Turns in one plane each, and the order they were made in; the first pair answered:
z_221:
[16 -1  9  1 -8 -8  9  8 -3  0  3  8  6 -7 -6 10  5 10 21  8  7 -5 10  5
  2 -1 -7] -> [ 16   9   5  -2  -1  -9   4   9  -3 -10   6  12  -2  -5   4  14   5   2
  11   8   2 -14   4  10   2  17  -5]
[  7   2   1  -4  12  -6   4  15   3  -6  11  -5   6  -1   5  11   5  -2
 -12  17 -13   3   8  -7  -8  11   0] -> [  1   2  -1  17 -10  -3   1 -10   0 -13   7  -1   1   5   2 -12  -8 -10
  17  -7  -7  -7  -7   4  12   5  -7]
[  5   2   5  -9   7  14  21   9  -2   6   2 -11  10  -7  -4  19   2  15
  -6  11  -7   7  16  10  -1  -2  -3] -> [  4  17  -3   4   1  15  10  -7  -8 -14   2  -6  -2   5   7   8  -9  -1
   1  -6  -7 -12  -6  23  13  16  -3]
[ -6 -14   7  12 -15   6  14   0   7   7  -1   3   8 -15  -2  -2  -8  18
  12   0  -4  -5   4  -6   1  -9 -11] -> [ -2   4  -1  -2   7  -1  10  12   4  -4   4   6   0 -16  15  13  -2   6
 -13   9 -14 -10  -2  -2 -10  18  -3]
z_264:
[ 13   3  -3  11  12   8  -2  -6 -11 -16   4   2  -5   7   8  -2 -10 -14
   3   2   5  -3  -4  13   4  10  -5] -> [ 17  -2   1   4  19  12  -4  -3 -12  -3  -1  -1  -8  12   4  -4  -5  -6
   1   9  13  11   1   9   1  -8  -3]
[10  7  1 -7 17 -3  0  2  0 -6  1  6 -3  0  5  8 -6 -2 -6  6  6  9  5  4
  7  5  5] -> [ 10   2   5 -10  17  -4   5   5   1  -2   2   4   1  -4   1   7  -5   5
  -3   9   6  13   9  -1   5  -3   6]
[ -3  -3  -3   5 -10   8   4  -2   2   2   3  11 -16  -8  -4 -17  13   1
  -1 -13   6   6 -11 -12   5   3   6] -> [ -2  -6  -2   5 -10   7   4  -1   2   1   3  13 -15  -8  -4 -16  15   1
   2 -12   6   8 -10 -11   4   3   7]
z_251:
[ 10   1  11   6 -19   6 -15  -3   1  -4  -1   6   9   1   5 -16 -16 -17
  -5  -6  14  -6 -10  -2   5  -6   8] -> [ 14   3  10   8 -16   4 -14  -3   0  -6  -1   4   8   0   4  -9 -17 -21
  -4  -3  11 -10  -9   2   8  -3   8]
[ 10   7  -5   4   7   5  -5 -15  -8  -3  -4   7  -1   3  -6  -1 -17  -8
   2   2  10   0   8   7   3  -8  -3] -> [ 11  12  -3  -2  13   3  -9 -11  -9  -2  -5   7  -3   5  -4   3 -14  -9
  -4   5   8   3   9   6   0  -5  -1]
[  3  23   7 -14  21  17 -12  -5  -5  -9   1  10 -15   3   3  -2   1 -12
  -6  -6   3  -8 -17  16  11   0   9] -> [  0  19  11 -21  22  17 -13  -2  -3  -4  -1  10 -14   7   2  -7   6  -6
 -10  -5   5  -1 -19   9   8  -5  11]
[-1  0 -4 -1 11  7 -4 -7 -8  0  0  3 -9  4  7  2 -2  6 -2  0  1 -5 -6  9
 -2 -1  6] -> [  0  -2  -5  -2  10   5  -7  -6  -7   2  -1   4 -11   6   7  -1   1   6
  -3  -2   3   0  -9   6  -3  -3   6]
Pairs:
(two turns a pair)
[-13  -2   3  -8   8 -14  -3  21   2   8   7   7   8   9   6  13   7  17
 -20   1  -3   7   9   2   2   4   0] -> [-18  -1   2  12 -11 -14  -4   4   3  -5   7  11   7  11   6  -4  -4   9
   1 -19  -2  -8  -7  11  19   9  -5] -> z_264, z_221
[ -4   0   6  -9  -3   8  -3   3  14  15   8   1  -5   9   5  -3   8  10
  -5   4   4  11   2 -16  -7  -4   3] -> [ -9  -5   5   5 -22   5   2  -5  16   6  10   2   2   3   3  -8   0   7
  15  -7   0  -4   0 -11   1   2  -3] -> z_251, z_264
[ -2  -3  -2  13 -17   3   8  -4   2   1   2  -7   4  -4  -1  -6  -2   3
  12 -14  -3  -7  -1   4   7  -1  -3] -> [-3 -6  1 -1 -5 -2 10 14  8  9  1 -6  8 -7 -4  4  9  9 -7  0 -5  3  8 -7
 -8 -1 -1] -> z_221, z_251
[  4   2 -10  15   0  -4   7  -8  -6  -5   1   4   0  -8  -5  10 -14  -3
  17   9  -9 -10   8  15  -4   0   6] -> [  6   2  -8   1  11  -6   5   4  -5   1   0   0   2  -8  -2  18  -4   2
  -1  20  -8   0  14   7 -14  -3   9] -> z_221, z_251
[  1  -7   5  -3  -3   2   2  -3   1  11  -1  -1   2  -5  -5  -2   1   6
  -1   1   0  10   7  -6  -2 -10   2] -> [ -4   4   2  -8   4   0  -6  -1   4   3  -1   5  -5   3   8  -3   1  -2
 -16   1  -1   4  -7  -6  -7   6   5] -> z_221, z_251
[ -7  -2   8   0 -14   1   2  -2   8   5  -3   1  -1   5  -2 -12   0   5
   4  -7   7   3 -14  -3   0   6   2] -> [ -6   4   7  -3 -12  -2  -2  -1   9  -2  -1   4  -5   7   4  -9  -1   0
   0  -7   8  -3 -19  -4  -1  13   3] -> z_221, z_221
[ 14  10  -4  -8  26  -2  -5   0  -6   3  -1   3 -12   8   5   9   0  -7
 -14   7   4   3   1   9  -5   4   9] -> [  5   6   0   0  10   3 -11 -11  -5   4  -4   5 -16  19   5 -14  -2  -6
  -1 -12  16   9 -13   4   4  -5   6] -> z_251, z_221
[ -5  12  -6  -5   4   2  -7  -6  -5 -19   1   4   5   3  15  16  -2  -9
 -23  -6  -3  -9  -4  15   3  13  12] -> [-13  -6   3   6 -18   8  -7 -16  -1  -2  -5   4   6  10   0 -11  -7   6
   0 -20  12   4  -7   3  11 -18   8] -> z_251, z_221
[ 10 -11  -8  12 -12   3   3 -21  -6   2   0   2  -5  -6  -9   3  -9  -3
  25  -8  -4  -4   7  17   7  -2   1] -> [ 18 -12  -7   3  -1   4   4 -16  -8   8   2  -1  -3  -9 -11  14  -4  -1
  17   4  -5   1  19  17   0  -5   4] -> z_251, z_221
[  9  -8  -6  14  -2  -3   4  -7 -10  -5   4  -8  -1  -2  -4   0  -5  -2
  16   6  -7   2  15   7  17 -17 -13] -> [ 11   0  -9  14   0  -3   0 -10 -12 -13   7  -6  -7   0   5   2 -10  -8
  11   2  -6  -3   6  14  19  -4 -11] -> z_221, z_221
[  0  -7  -8   2 -15   5   0  -3  -1 -15   9   6  -1   3  11  -8   2   0
   7  -4   4  -7 -19   2   3  -4 -10] -> [ -2 -11  -7  -5 -13  -2   6   9   3 -12  11   5   9 -10   9   1   7   5
   3   5  -4  -7  -7  -7  -7  -5  -9] -> z_221, z_264
[  4   2 -16  16 -12  -8   6 -16  -2 -19   6 -16   3   9   0  -9  -6  -2
   3  -1   4 -10 -29   4  27   4 -18] -> [  1 -11 -12   3 -12 -18  18   6   7 -11  10 -21  24  -9  -8   9   2  13
  -1  13  -7  -7  -5 -10  12   8 -19] -> z_221, z_264
[ -2   5  -6   5  -3  -2  -6  -4  -2  -1   4   2   1   0   0   2  -3 -11
   2  -8  -2  -6  -7   6   7  13  -3] -> [-3  5 -5 -2  5 -4 -5  6 -2 -1  3  3  3 -4  3 10  0 -9 -6  0 -4 -5  0  3
  0 16 -2] -> z_221, z_221
[ -3  -7   2  12 -12 -11   3   3  10  -9   1  -5  11  -5  -5   1 -10  -2
   2   2 -17 -20   9   3   0  20  -6] -> [ -5 -15   4  18 -16  -8   2  -5   9  -5  -3  -5  10  -3  -9  -6 -12   1
  11  -1 -12 -17   9   6   4   8  -9] -> z_251, z_221
[  4 -12   3  -9   9   9   3  23   3  19  -1 -10   8 -12 -15  -3  20  21
  -3  15   6  13  12  -7 -10 -20  -3] -> [ -4  19  -5  -8  14   7 -16  16   1  -7   5   0 -13   6  15 -17  18  -4
 -20  -6   6  -4 -24   7  -3  18   4] -> z_221, z_251
[  5  -1   1  -4   2  -3   4   7   2  -1   4  -4  13  -4   6   8   5   8
  -6  10  -5   0   4  -4 -10   6   3] -> [ 5  7 -4  2 -1  0 -2 -4 -1 -9  4  0  5  3 10  1  1 -3 -1  0 -5 -9 -7  5
 -1 12  4] -> z_221, z_251
[  8  -7  -4  -1   1   2   8   3  -4   4  -3  -8   5  -7 -14  12  -3   1
   3  10  -2  -2  16   2  -6  -5  -2] -> [  3   8  -7  -8  12   0  -2   6  -7  -3  -2  -5  -5   3   3   9  -1 -11
 -11   7  -3  -5  -1   6 -10  12   2] -> z_221, z_251
[  0  -3  -6  13  -5   1   3 -10  -8 -13  -2   0   1  -1   2  -3  -6 -10
  19  -7   1 -12   0  14   9   0   0] -> [  7  -7  -3  -5  13   5   4   0  -8   2  -5  -4  -1  -2  -2   9   2   0
   3  17   8   9  16   9  -4 -17   6] -> z_264, z_221
[ -5  -9   3   2 -16 -11   8   7   9 -10   2   2   7  -5  -2  -2   6   6
  14  -8 -17  -5  -7 -11   8   6  -5] -> [ -1  -1  -1  -4  -4 -12   8  13   5 -13   4   2   2  -7   1  10   7  -1
   6   1 -19 -10  -3  -3   5  15  -3] -> z_251, z_251
[  3  -7   1  15  -8   2   4 -14   1   2  -2  -4   5  -1  -5  -4 -13  -5
  16  -1   2  -3   5  12  10 -13  -7] -> [  6   5   0  14  -3   0  -1 -13  -1  -7   2  -2  -1   3   5  -2 -15 -15
   8  -3  -2 -11  -4  17  12   3  -4] -> z_221, z_221
[-17  -3   4 -20  -5  -1  -4  25  13  -3 -11   1  12  -3  -3   5  28   4
 -15 -14   0  14  -5 -24 -11   0  -4] -> [-20 -12   7 -11 -14   0  -2  18  13   1 -14   1  14  -3 -10  -4  24   9
  -3 -19   5  15  -3 -26  -3 -13  -5] -> z_221, z_221
[ -6   5   4   4 -22 -16   4  -3   8  -9   7   0  11  -5   7  -4 -13   3
  -2   0  -3  -6   0   5   5   6 -12] -> [ -4  -1   5   5 -22 -14   7  -2   7  -1   6  -5  13  -9   1  -1 -10   9
   0   3   0  -2   8   4   4  -2 -12] -> z_251, z_221
[  6  -1  -3  10  -2   1   3  -7  -3  -9   1  -6  -1  -7   2   2 -12 -11
  12  -1  -5 -16   3  15   9   4   0] -> [  1   6   0 -13  17   0  -3  12   0   0   1  -5  -4   1   9   6   1  -8
 -19   8  -3   2   0   4  -6   9   7] -> z_251, z_251
[ 13  13  11 -10   6   3 -15  -4   3 -18   3  11 -15   6  12  -2   2  -9
  -4   2  -6  10 -14   4  -3  16   1] -> [ 16  -5  12   7 -12   8  -4 -19   0  -8   0   7  -7  -4  -5  -6  -7   1
  25   0  -1   7   3   8   9  -8  -5] -> z_221, z_251
[  6  12 -14  10   0   1  -8 -10  -5 -16  10   2  -1  -1  11   2 -15 -15
   3   0  -2 -10  -1  23  10  17  -3] -> [ -5   9  -6 -12  13  -1 -17  11   1   0   6   4  -6  11  15  -3   7  -4
 -26   9   8  13  -5  -2  -9  12   4] -> z_251, z_251
[  1 -17   6  -2  -5  -2  11  11  -6   9  -7   1  -1   0 -10   2   1   3
 -11  14   2   0   3 -10  -7  -4   8] -> [ -3  -6   1  -1  -3  -2   0   4  -8  -5  -3   6 -15   7   2  -3  -2 -10
 -17   4   3  -9 -15  -1  -3  14  12] -> z_221, z_251
[  0   9  -3   0   4   4  -8  -5  -3 -13  -1   5  -9   6  12  -1  -3  -8
 -10  -1  -5  -9 -13   8   2   9   3] -> [  3   7   0  -9  14   0  -3   8   0  -3   0   4  -4   1  11   6   4  -1
 -20  10  -5   0  -6   2  -7   8   3] -> z_221, z_221
[  4  -4 -11  -8  -5   1   9  -1  -6  -7  16   2   9   2  -2  17  -9   0
   0   4  -2 -11  11   6   3   1   0] -> [ -1  -2  -9  -1 -11   3   4 -11  -6 -12  15   0   6   9  -1   3 -12  -5
   7  -9   3 -14   2   9  11  -2  -1] -> z_251, z_221
[ -3  -6  -7   3  11  -3  -7   3   5 -12   2  -2   0 -11  20   9   0  -4
  -8  10  -2 -11  -6 -12   0  -4   5] -> [ -3 -12  -5   1   9  -3  -2   2   6  -5   1  -2   4 -15  15  11   1   2
  -6  15   1  -5   0 -16   0 -12   3] -> z_221, z_221
[-10  -4   4   7 -11  -1   4  -2   3  -3   1   1  12  -1   0  -6  -4   1
   9  -6   0  -4  -2  -3   1   1  -1] -> [-3 -6  3  3 -4 -4  7  4  1  0  2 -1 16 -5  0  4 -4  3  4  4 -5 -3  9 -2
 -6  2  0] -> z_251, z_221
[ 12   1  -2  -3  11  -3  11  -5  -6   3  -2 -10   2 -10  -2  25  -7  -5
   5  15   2  -4  23  14   3  -5   2] -> [ 14   6   0   0  16   5   3 -13 -10   5  -8 -10  -7   0   0  16  -9 -10
   5  10   8  -1  15  21  10 -10   2] -> z_221, z_264
[-12   8   3  -2   5  -3  -4   0   5  -2  -2  -8  18   5   3   4  -7   1
 -13   5 -11   0 -15 -17  -2  12   3] -> [ -9   3   3  12  -6   3  -3 -12   4  -6  -3  -8  20   4  -1   1 -15  -3
   5  -3 -10  -7 -13 -10   8   5   1] -> z_221, z_251
[ -7  -6   2  -9   2  -5   4   2   1   6  -1   2   2   2  -1   0   7   5
  -1   4   1   9   3  -7  -4 -11   0] -> [ -5  -6  -2   1  -6  -5   8  -7  -2   2   0   0   4  -4  -2   3  -3   1
  13   1  -2  -3   3   4   2 -12  -5] -> z_251, z_251
[  2   1   3  -5   8   5  -6  -4   1  11  -3   2  -9   8   1  -5   3   3
  -4  -2  12   9  -6   1  -2 -10   2] -> [ -1   9   0  -6   6  -3  -5   5   2  -4   0   6  -6   4  10  -1   6  -2
 -12  -3   2  -1 -12   0  -6  12   3] -> z_264, z_221
[-10  -3   5   2 -13   7 -11  -4  13   1   3   3  -1  11  -5 -14   2  -3
  -2 -21   7   6 -15  -6   3  -8   3] -> [ -2   1  -1   5 -11  11 -10 -12   7   1   1   3  -7  13  -4 -11  -5  -8
   5 -18   8   1 -11   7   8  -9   3] -> z_251, z_264
[ 3 -5 -1  7 -5  0  5 -3  1 -3  3 -2  1 -7 -1 -2 -3  3 12 -4  1 -1  5  5
  4 -4 -2] -> [ 3 -2  1 -4  5 -2  2  9  3  1  3 -4  4 -5  1  6  5  5 -5  4 -3  6  7 -2
 -6  1  1] -> z_221, z_251
[ -3  10  -2  12 -11  -5  -6  -9  -1 -15   1   5  -9  -2  11  -2   0 -14
  -2 -10  -6 -11 -17   5   7  14   1] -> [ -4 -10   6  14 -20  -1   2  -7   1   5  -5  -1   4  -5 -10  -4   3  10
  10  -3   3  11   3 -10   2 -19  -3] -> z_251, z_221
[  5  11  -9   2   5   1  -2   0  -1 -13   7   4  -3   4   9   3  -1 -14
  -5  -3  -8 -12 -10   3   0  19   0] -> [  8   6  -3  -9  12   0   2  14   1  -5   7   1   3  -2   7  12   4  -6
 -15   9 -10  -2   1  -3 -11  11   2] -> z_221, z_221
[ 8  5 -6 -4  1 -2  9 -3  2 -8  3  2  5 -5 -1 14  8 -9 -9  3 -5 -8  3 13
 -4 23  1] -> [ -2  -5   1   7 -19   5   4 -17   5  -2  -4   4   1   3  -5 -12   5  -5
  11 -15   6  -3  -9   9   8   8  -1] -> z_251, z_221
[  9   1 -10  -7  14  13   5  -7  -1   6   0   4  12  -2  -1  19   0   2
   6  14   4  -2   0   9   2   0  -6] -> [  8   5 -11 -10  19  14   1  -6   1   1  -2   6   5   5   4  17   2  -1
  -1  12   5   0  -6  10   4   5  -4] -> z_221, z_251
[-2  2  4 -6  5 -5 -2  6  3  1  2  0  5  1  2  0  6  3 -9  5 -2  1 -1 -7
 -9 10  4] -> [ -6   2   5   1  -2  -2  -5  -2   2  -2   2   0   3   4   3  -8   0  -1
  -4  -6  -1  -3 -10  -3  -5   9   2] -> z_251, z_221
[-21  -3   9  14  -2  -7  -4  14  15  -1  17  10  10  -8 -10 -27   4  10
   6 -14   0   1  -9  -8  -4   7  -8] -> [-12  -4   6   6   9 -10   2  23  15   2  20   7  17 -17 -13  -6   6  11
  -2   1  -7   1   9  -8 -12  11  -6] -> z_251, z_221
[-10  -4   5   5 -10  -4   0   3   4   2   0   2   4   2   2  -8   4   2
   2  -9   0   3  -9  -8  -2   0  -2] -> [-7 -4  2 -1 -4 -8  6  9  4  5 -1 -1  9 -5  1  3  4  3 -4  4 -6  2  1 -7
 -9  2  0] -> z_251, z_221
[ -2   0   4  -4  -2  -5   9  -3  -2   6   4   1  11  -7  -8  14  -2  12
  16  -1   0   2  11  -8  -6 -18  -6] -> [ -6   2   2   4  -8  -3   5 -12  -5   0   5   3   6  -3  -5   4  -9   7
  22 -10   2  -7  -1   0   2 -12  -8] -> z_221, z_221
[ 3  2 -4 -2  1 -2  2 -1  1 -5  1  3 -2 -1  1  2 -3 -6 -2  3 -5 -4 -3  5
  2  8  0] -> [ 5 -2 -4 -7  4 -3  4  5  0  0  1  2  1 -3 -2  6 -2 -1 -4  7 -4 -1  1  0
 -3  5  0] -> z_221, z_221
[  5  13  -6  -3  10  -3  -3   0  -4 -11   9 -11   2   1   6  16 -14 -15
  -1   5  -7 -12  -4  24   0  22   3] -> [  6   1   1   8   3  12  -2 -15 -10   9  -2 -15  -3  12  -9  -1 -16  -5
  16   0  12   5   0  21   9 -13   0] -> z_264, z_221
[  3   8   3  -7  11  -2 -15   5  -1  -8   4   3 -10   8   6   1   9 -11
 -18   6  -4   0  -5   0  -5  13   0] -> [  1   1   6   7  -6   7 -15 -15  -2  -3   0   2 -11  15  -1 -21   2  -6
   3  -6   5   0 -11   0   6  -6  -3] -> z_264, z_221
[ -8  -6   9  -8  -5   6  -4   3   4  15  -3  -1  -1  11  -4 -15   8  12
  -1  -5  15  25  -6 -15  -3 -16   1] -> [-11  -2   7   2 -11   5  -8  -5   1   9  -4   0  -5  14  -2 -21   2   4
   6 -12  14  18 -18  -9   5 -10   0] -> z_221, z_221
[  6  -2  -7  20 -20  16  -6 -22   8  -8  -3  -4 -12   0  -6  -1 -14  -3
  23 -16  -1  -6   3  31  10  -1  -5] -> [  7 -13  -4   2  -9   1   8  13  18  -1   4  -9  10 -22 -11  26   0  11
   4  10 -21   0  29  14 -14   9  -6] -> z_221, z_264
[  9  -3   3  13  -4   4  12 -15  -5  -2  -3   3   6  -5  -8  12 -12   7
   1   0   7   6  23   9  12   4  -1] -> [  7   7   3  -3  11  -1   6   0  -1  -4  -2   6   3  -2  -1  15  -1   6
 -22  10   6  15  17   1  -1  15   6] -> z_221, z_251
[ -3  -1  -1  -8   5  -1  -5  -4   7   4  -5   9  -2   6   6 -22   5  -9
  -9  -8  -2   8 -12 -10  -4   7   0] -> [ -2  -8   0 -11   7  -2   2   2  10  12  -5   8   7  -3   1 -17   8   2
  -6  -1  -2  13  -1 -14 -10  -4  -3] -> z_251, z_221
[ 14  10 -10 -12  21   3  -5   4 -20  -2  -4  -6 -18   9  -5   2   2 -10
 -18  21  -6   7  -2   6  -6  15   6] -> [ 15   3  -9   8   6   9  -4 -19 -23  -3  -6  -7 -19  11 -13  -6 -12 -12
  12   8   1   0  -3  15  12   1  -2] -> z_221, z_251
